Each named move below is a turn or a mirror, shown by a few rows before and after it. Which moves, in which order, take the first row of each later pair to the second? The first pair is answered.
zefut (before -> after):
[  8   1 -16  -5  -8 -10   2 -13  15  -7 -15 -20   7   6   0   0  -5  12
  -5   4   4] -> [-11 -16 -11 -10  -2  -3 -11  -8 -10  -1  11  -4 -13  -2   6  -8  21 -11
   3   8  -6]
[  2   1  -6   6  -1 -13  12   9  -7   4  -3  31  13  -2  -8 -16  12  20
   9  11   1] -> [  4   3  -6   5  -5 -13  12   8  -5   3  -4  29  15  -1  -9 -15  10  21
   8  10   3]
[  1   3  24   1 -10  15   1  -1   0  10   2   0  -2  -2 -18  -2 -16  -1
   1 -21  -4] -> [  0   1  25   0  -8  15  -1  -1  -3   9   6   4  -5  -4 -17  -4 -13  -5
   2 -21  -7]
Nari (before -> after):
[  8   1 -11   1   9 -13   7  -9  -1  -4  -6  -9  -2  -1   9   7  -1  15
  -5   2  12] -> [  6  -2 -13  -1  11 -14   6  -7  -5  -2  -3  -5  -6  -1   8   7   4  11
  -2   6  10]
[  4  -1   2  11  -3   4  -8  -4   9  -2 -10 -10   2  11  -1  10 -15   5
  -4 -14   5] -> [ -5 -14 -10   9   9  -9 -11   2 -13   2   6  11  -7   4   4   0  15  -3
   5   3  -1]
[-20  -7  11  -6   5  -1   0  -4   1   3   5   1 -17  -7   3  -6   4  -1
  -7   0  -7] -> [-17  -2  15  -3   1   5   2  -6   6   2  -4  -6 -13  -4   2  -2  -9   1
 -11  -4  -3]
[ -8  -5   9   0  -1   1  -1  -6  -4   3   3  11   4 -10  -5   5   3   5
  -1  -2  -5] -> [-6 -3 13  0 -3  6 -1 -7  0  2 -2  7  7 -8 -6  6 -4  7 -3 -6 -2]
tadez (before -> after):
[ -5  -3  19   5  -7  13  -3   2  -4   0   8   2  -7  -2  -8  -3  -9 -10
   3 -11  -5] -> [ -4   0  12   5  -7  16  -3  -2   7  -1   5 -12  -6   4  -1   2 -16 -11
  -7 -14   0]
[  3  -2  -4  -1   8 -11  12   5  -8   3   1  19   5   2  -8   4  20  14
  13   3  -5] -> [ -5  -8   4  -3   8   1   2   5 -14   3  16  15  -7   1  -5   2  23   2
  10  -6  -9]
[ -3  -6   3  -1   4   6  -6   4 -12   0  13  11  -7  -1   0  -4   6 -10
   6  -7  -7] -> [ -1  -4  -7   1   3  12 -10   1  -3   1  10  -3  -9   3   9   1  -1 -15
  -5  -9  -3]
Rikud (before -> after):
[  2  -7 -16   5  14 -10   3  -4  11   1 -13  -4   0   0   1  -2   3   3
  -5   7   9] -> [  3  -6  -9   5  12 -14   5  -3  12   0 -16   0   3  -2  -3  -6   0   8
  -1   8   9]
[ -5   9  15  -2  -5   0   8  -2  -7  -2  -1  12   1  -1 -23 -11  -1  14
  10   1  -9] -> [-12   3  14  -3  -2   4   0  -3 -12  -1   8  16  -5   0 -19 -15   7   4
   6   2 -11]
[  0  10  10   0   0  -2  14  -7 -15  -1  17   5  -8 -15  -3 -10  19 -14
   6  -6   3] -> [ -2  10   1   0   4  -1   7  -9 -12  -2  15  -3  -9 -13   4  -7  22 -19
  -1  -4   5]
[ -1  -6  -1  -1   2   1   4   3 -10   6   0   5  -5  -5   6  -4  18  -8
   2   7  -3] -> [-1 -7 -7 -3  3  2  1  0 -6  7 -1 -1 -4 -4 11 -2 16 -9 -2  6 -2]
Now pairs of rows:
Each pair is 2 to 3 moves apart.
[  2  -6  -8 -14  19  -1  -8   6 -14  -2  23  19   0 -20   4  -2  25  -8
  10  11  -3] -> [ -4  -5  15 -12  10  21 -19   0  -8  -3  26   0 -10 -16   2   3   6 -20
  -2 -10  -5]  Nari then zefut
[  9  13   1   2   0  -6   8  -6  18  -5 -21 -18  11  18   9   3 -18  10
  -7   1  14] -> [  3  13  30   1  -8   4  10  -4  11  -5 -13  -5   8  11  -7  -3 -24   7
   0 -13   4]  tadez then zefut then Nari
[-12  -4  21  -1   5  -1   5  22  -3   8   2  29   0   3  -9   7   7 -10
  31  -8  -8] -> [-12 -10   1  -3  14  -8  -3  24  -4  10   8  26  -4   2   7   9  21 -17
  26   2  -5]  tadez then zefut then Nari
[  0   6   9   8   7   1  -7   2 -10  -6  21  15   0  -4  -4  -2  18  -8
  14   2 -11] -> [  2   5  18   8   5   3  -8   2  -8  -6  18  14   0  -3  -7  -3  13  -7
  14  -4 -12]  Nari then Rikud then Nari
[  2 -12 -12  -5 -15   5 -12  21 -14   7  18 -10 -22  -7   2   4  11  -4
 -10   3  -9] -> [ 16  -4 -13  -2 -19 -14   7  26  -8   7  -3   3  -3  -8 -10   4   7  19
   5  15  -5]  zefut then tadez then Nari
[ -4  -8 -22   5   5   0  -5   6   1   1   3  -8 -10   1  18   3   1  -5
 -17  12   4] -> [ -7 -10  -7   4   4 -10   5  14 -10   3   5  22  -6  -6   0  -7  12   3
   2  17  -1]  tadez then tadez then tadez
[-17  -5  20  -3  -8  -2  -2   6 -11   1  -1  14  -9   6  -8  -5  -5   0
   9 -12  -9] -> [-18 -10   0  -4   0  -6  -9   6 -14   2   9  11 -14   6   6  -5  10 -10
   5  -4  -9]  tadez then zefut then Nari
[-20 -30 -11 -13   1 -20  -9   0 -17  -1  11  14  -2  -1  15   9  16 -18
  16   0 -10] -> [-22 -27  11 -15  -5 -11 -10   0 -18   0  12  14  -5  -4   5   8   6 -21
  15 -11 -15]  Nari then tadez then zefut
[-14  -7  -6  -1   8  -7   0   7 -20   7  16  17  -3  -8  -3  -5  21  -3
   9  11  -3] -> [  3  10  12   7 -10   3  12  -1  10   0 -13  -5  14  -1 -16   7 -20  17
   2  -9   3]  Nari then tadez
